In the data rows, the value 128 means zero.
Here is a table of points, one per row:
[127 121 164 142 101  95  41 131 134 208 136 131 176 112 142 122  98 118
 156 140  98  86 139 127  97 103 108  86 124 103 119 134 155 141 115 139
 133 194 138  98  97  80 118 138 108 140 212  59 109 152  95 155  46 128
 133 116 102 117 137 213 151 132 172 130]
[204 128 124 118 199  96 176 224  79  64 142  75 127 109  85  71 169 118
 148 137 150 100 154 133 140 125 123  73 118 165 163 124 130  51  94 129
 111 121  56 137 178  79 109 116 118 136 116  89 119 139 191 112 128 180
 182 180 181 122 176 212  55 129 146 121]
[144 136 133 138 145 131 177 165 136 138 106 125 112 155 105 155 202 125
 152 157 157 135 144   0 119 123 109 192 113 109 184 110 106 131 138 163
 255  91 118 117 189  60 120 147 121 156 111  83 114 143 126 132 126 116
 155  82 113  97 105 218 129 105  38 121]
[ 92 135 113 138 137 101  83 142 110 111 134  89 123 132 118  61 194  95
  98  99  92 203  71 129 132 119 102  75 126 130 176 122 108 135  96 129
 111  94 121 112 179  98 100  89 116 155 124 206 109  98 197 109 151 153
 174 148 102  98 148  94  72 130 131 111]
[ 78 118 107 108 107 105 164  67 167 164 121 129 154  87 137 128  81 102
 110 110 127 123 150 111 142 124  78 162 125 133  94 101  78  93 118 113
 118  87 153 134 105 205 105 129 108 133 127 183 110  95  79 142 128  99
  99 104 110 142 107 102 147 129 152 118]
[192 128 127 153 100 117  72 190 130 111 100 116 117 142 165 115  54 114
 137 167 138 168 136 114 127 118 112  84 123 154  70 132 110 129 109 125
 134 106  69 122 111  90 143 114 118 147 119  59 112 162 143 146 137 185
  48 127 161  90 138  72 111 135 199 132]
[198 121 122 127  98 106 174 109 146 140 140 131 137 119 129 131  87 116
 119 126  95  90 152 128  44 129  96 112 133 144  88 118 131 134 104  37
 126 233 146 133 116 173 147 166 138 134 118 142 169 119 109 143 131  70
 101 121 111 154  69  86 136 139  86 130]
[197 136 166  99  97 144 143  98 127 137 220 146 163 118 144 146 138 106
 156 144 109 141  48 160 115 118  88  71 157  99 150 126 171 149 113  76
  93 149 149  93  72  89 168 174 131 109 212  69 108 134  56 134  29  73
 107 100 129 130 121 154 130 197  85 125]
[ 96 120 131 149 172 118 150  62 133 111 163  91 121 117 138  84 160 112
 124 135 130 152  65 177 165 118 255 114 105  60 112 123 114  72  82 168
  85 211 157 123 140 177  34  94 205 140 124 134 138 141 200 148 121  57
  42 159 124 194  87  89  53  95 112 124]
[144 130 117 129 106 115  66 165 113 118  91 145 147 147 135 151  75 154
  92  71 129 159 145 110 124 112 107  76 119 124 100 113  89 153 102 113
 125  91 123 132 121  83 126 104 113 129 119 249 122  93  74 122 131 165
  46 108 141 109 104 105 150  96 197 144]
[ 98 122 115 128 101 102   0 121 150 124 112 118 134 153 117 131  77 124
 123 141 107 156 145 124 103 110 121  91 124 103 104 123  79 135 115  73
 140 127 151 145 115  99 133  86 109 135 135 118 125 122 118 121  95 148
 153 138 127 131 156  76 116  97 143 127]
[117 127 153 120 106 140  35 141 128 133 111 132 101 136 140 130  76 127
 151 138 106 151 147 170 139 122 119 194 134 110  96 136 134  71 114 104
  82  60 129 118  99  63 150 167 125 121  95  78 113 163 101 133 150  89
 155 111 111 115 109 226 136 110  18 119]
[124 100 155 136 113 118 200 148 125  53 139 142  73 105 151 148  70 113
 151 138  77  97 145 129 139 111 107  61 121 146  86 116 136 145 106 145
 121 162 109 125 109  71 129 129 127 138  96  69 115 136  92 119 153 116
 204 107 119 124 255 198 150 132 109 141]
[157 118  73 110 102 126 178 164 139 120 160 123 173 106 133 128  78 255
  95 100 124 155 147 134 174 135  85 134 127  92  87 130 169 104 119 140
 108 232  47 144 107 164 107  67  98 131 155 235 138  88 122 129 121 205
  58 121 105 133 152 120 109  67 155 112]
[152 125 151 113 111 147  38  95 115 168 152 140  89  80 141 157 140 124
 157 143 110 127 142 136 152 137 120 153 160 110 138 130 112 136 108 122
 119  96  76 112  78 234 208 196 119 113 111  67 114 150  57 104 140 139
 168  96 119 151 191  88 135 155 104 141]
[189 136 160 112 106 118 113  45 140   0 104 158  84 143 152 148 133 127
 137 157 102  81 143 135 100 145 136 187 142 137 115 116 240 143 105 142
 115  67 170 115  88  79 170 131  93 124 110  68 255 146  54 100 130  52
 255  95 122 181 105 179 158 243 144 135]
[136 129 115 123 102 152 174 186 150 160 103 128 146 156 139 136  82  97
 114 103 123 113 152 164 132 131 124 151 136 139 125 121 204  85 104 139
  90 151  76 133  86 161 138  96 121 137 126 172 107 114  77  98 128 232
 162 100 188  65  99  77 139 110 106 134]
[ 94 118 112 173 152 130 165 127 141 149  77 105 142 166 113  32 189 123
 113 103 101 136   0 157 141 114 101 156 118 175 151 113 110 129 103 124
 114 120 110 138 180 154 113 135 110 166 122 152 122 117 183 143 132  93
 145 214 121 115 128  94  78  75  67 135]
[111 129 213 102 192 255 177 129 144 171  96  95  30  91  90  65 146 144
 167 153 118 120 143 133 110 250 106 142 117 177 233 134 100  86 255 152
 114 128 155  92 188 189 124 150 108  43  90  75 126 159 201 111 136 153
 144 255 106 123  98  78 115 169 121 132]
[ 89 139 165 104  76 129 117 146 119 134 169 138  75 140 141 141 138 123
 133 156 105 107 138 161 127 137 125 184 144 134 127 113 102  98 123 131
  98  63  79 113  78  62 255 255 133 126  99  83 124 141  92  91 150 162
 209 132 146 117  71 226 118 116  91 127]
[156 117  82 150 159 124  42 117 145  80 161 100 111 104 128  84 122 114
  95  82 140  45 151 126  78 107  85 118 111  58  96 127 168  76 112 120
 138 240 217 138 142 164 186 167 122 158  79 255 148  92 182 169 188  88
 151 154 128 119  92  99  65 174 190 171]
[122 147 133 144 143 134 100 103 123 150  73 150 152 110 142 149  52 119
 132 140 155 131 142 141 120 136 101  53 135 102  86 155 123  82 119 110
 100 137 182 127 122  86 134 160 116 147 183  56 119 138  92 123  71  92
 141  96 126 192  92 195 149  92  64 132]
[163 129   0 113 111 100 134 115 136 177 115 150 255 136 144 150 145 255
  92  92 109  97  71 128 110 112 255  90 145 181 146 137 142 213 103 149
 123 113 169 181  84  95  73 119 255 109 178 242 147  98  44 129 128 135
 141 100 103 198  93  97 153 221 136 131]
[ 40 126 119 171 137 113 138 204  73 107 124 158 141 173 130 156 133 114
 138 131 150 172 143 114 129 135 117 155 110 220  87 119  90  72 114 142
 126 104  93 142 134 160 126 108 118 164 133 149 138 122  81 129 126 181
  45  92 206  62 140 103 166 112 194 133]
[132 125 121 120 144 255 129  80 120  86 132 146 121 143  77 163 197 109
 126 139 159 110 139 143 142 251 213 186 113  61 240 118 137 111 255 115
 113  69 166 142 206  65  33  38 202  92 117 104 112 128 166 172 124  71
  81  77 115 195 110 195 166  94 194 129]
[163 124 123 106 132 113 196 200 100 163  85 132 135  68 102 161 197 125
 114 117 148 127 147 143 119 112 102 159 118  93 183 128  60 149 115 147
 124  52 133 146 191 199  92 127 101 145 133 142 137 111 136 146 142 187
  89  87 185  88 120 102 152  87 133 129]
[129 151 116 134 101 105 202 167  91  80 113 125 128 170 148 145  49  97
 109 110 107  76  44 116 129 101 111 153 144 112  86 169 106 109 130 163
 153  84 136 116 103 158  90  99 122 131 141 176 113 123 100 134 125 127
 160 113  98 103 196  84 138  87 145 125]
[170 118 132 146 145 106 170  49 143 191 151 126 120 154 121 148 153 116
 148 136 167 122 154 178 125 105 101 196 104 105 117 123 116  77  92 133
  82  71 149 111 173  59 197 180 115 158 108  80 118 145 173 106 133 114
 162 124 108 177 160 191 108 190  97 115]
[116 140 179 124 109  90  60 138 161 104 103 142  64  80 151 149  93 107
 158 156 116 165 138 136 122  82 109 163 151 174  90 194 116 222 112 138
 163 120 139 101  99 202 132 108 132 129  97  61 120 147  77 133 145 152
 104 104 119  94  15  99 154 146 166 129]
[ 95 120 125 141 115 105  90 123 122 191 110 119 128 166 129 117  54 135
 143 135 116 153 160 149 147 129  89 151 134  96 101 117 115 246 106 109
  81 107 136 133 103 158  73 106 119 149 118  86 129 149 128 150 146  85
 111 138 104  96 184  96  99  60 142 127]
[118 122 137 109 147  88 173 110 147 128 167 136 115 109  52 161 199 120
 144 135 164 130 141   9 152 105 217 112 128 156 217 117 229 141 245 128
 255 214 102 119 212 173 130  90 158 125 125  72 123 146 162 123 143 156
  89 103 119 178 162  92 109 165 149 134]
[129 131 119  98 136 128 159 125 128 146 161 149 148 148 162 110 245 112
 116 117 148 123 152   7 132 125 100  87 143 125 181 136 219 115 182 129
 251  98 112 145  59 104 124  90 125  43 126 160 131 122 255 122 133 173
 138 255 117 101 140  92 224 139 100 138]
[ 45 134 120 147 120 140 173  28 140  98 186 101 134 120 146 116  76 100
 118 117 132 159 165 149 199 132 255 117 131  96  74 124  72 195 104 136
 129 221 152 133 117 159  92 124  86 147 128 177 106 119 135 145 129  66
   9 138 115 208 116 109 106 122 155 123]
[ 87 129 110  92 211 159 142 157 140 158 100 185 143 164 105 166 220 117
 117 108 206  97 143 142 117 158 108 141 107 163 189 121  69 217 159 145
  95 148 122 138 152 158 176 184 108   3 128 164 116 118 255 103 124 158
 166  74 175  62 143  92 142 108 105 118]
Along one direction, these points spread out more than along any other. Where along it does each point below lie, from 0 to 99? 50 is the average, and the first point above lies past it. One standard deviation of the points above along it is 16.
[170 118 132 146 145 106 170  49 143 191 151 126 120 154 121 148 153 116
 148 136 167 122 154 178 125 105 101 196 104 105 117 123 116  77  92 133
  82  71 149 111 173  59 197 180 115 158 108  80 118 145 173 106 133 114
 162 124 108 177 160 191 108 190  97 115] 59
[111 129 213 102 192 255 177 129 144 171  96  95  30  91  90  65 146 144
 167 153 118 120 143 133 110 250 106 142 117 177 233 134 100  86 255 152
 114 128 155  92 188 189 124 150 108  43  90  75 126 159 201 111 136 153
 144 255 106 123  98  78 115 169 121 132] 22
[ 78 118 107 108 107 105 164  67 167 164 121 129 154  87 137 128  81 102
 110 110 127 123 150 111 142 124  78 162 125 133  94 101  78  93 118 113
 118  87 153 134 105 205 105 129 108 133 127 183 110  95  79 142 128  99
  99 104 110 142 107 102 147 129 152 118] 54
[122 147 133 144 143 134 100 103 123 150  73 150 152 110 142 149  52 119
 132 140 155 131 142 141 120 136 101  53 135 102  86 155 123  82 119 110
 100 137 182 127 122  86 134 160 116 147 183  56 119 138  92 123  71  92
 141  96 126 192  92 195 149  92  64 132] 70
[118 122 137 109 147  88 173 110 147 128 167 136 115 109  52 161 199 120
 144 135 164 130 141   9 152 105 217 112 128 156 217 117 229 141 245 128
 255 214 102 119 212 173 130  90 158 125 125  72 123 146 162 123 143 156
  89 103 119 178 162  92 109 165 149 134] 21
[129 131 119  98 136 128 159 125 128 146 161 149 148 148 162 110 245 112
 116 117 148 123 152   7 132 125 100  87 143 125 181 136 219 115 182 129
 251  98 112 145  59 104 124  90 125  43 126 160 131 122 255 122 133 173
 138 255 117 101 140  92 224 139 100 138] 23
[129 151 116 134 101 105 202 167  91  80 113 125 128 170 148 145  49  97
 109 110 107  76  44 116 129 101 111 153 144 112  86 169 106 109 130 163
 153  84 136 116 103 158  90  99 122 131 141 176 113 123 100 134 125 127
 160 113  98 103 196  84 138  87 145 125] 53
[ 89 139 165 104  76 129 117 146 119 134 169 138  75 140 141 141 138 123
 133 156 105 107 138 161 127 137 125 184 144 134 127 113 102  98 123 131
  98  63  79 113  78  62 255 255 133 126  99  83 124 141  92  91 150 162
 209 132 146 117  71 226 118 116  91 127] 72
[117 127 153 120 106 140  35 141 128 133 111 132 101 136 140 130  76 127
 151 138 106 151 147 170 139 122 119 194 134 110  96 136 134  71 114 104
  82  60 129 118  99  63 150 167 125 121  95  78 113 163 101 133 150  89
 155 111 111 115 109 226 136 110  18 119] 74
[ 96 120 131 149 172 118 150  62 133 111 163  91 121 117 138  84 160 112
 124 135 130 152  65 177 165 118 255 114 105  60 112 123 114  72  82 168
  85 211 157 123 140 177  34  94 205 140 124 134 138 141 200 148 121  57
  42 159 124 194  87  89  53  95 112 124] 33
[156 117  82 150 159 124  42 117 145  80 161 100 111 104 128  84 122 114
  95  82 140  45 151 126  78 107  85 118 111  58  96 127 168  76 112 120
 138 240 217 138 142 164 186 167 122 158  79 255 148  92 182 169 188  88
 151 154 128 119  92  99  65 174 190 171] 47
[144 130 117 129 106 115  66 165 113 118  91 145 147 147 135 151  75 154
  92  71 129 159 145 110 124 112 107  76 119 124 100 113  89 153 102 113
 125  91 123 132 121  83 126 104 113 129 119 249 122  93  74 122 131 165
  46 108 141 109 104 105 150  96 197 144] 54
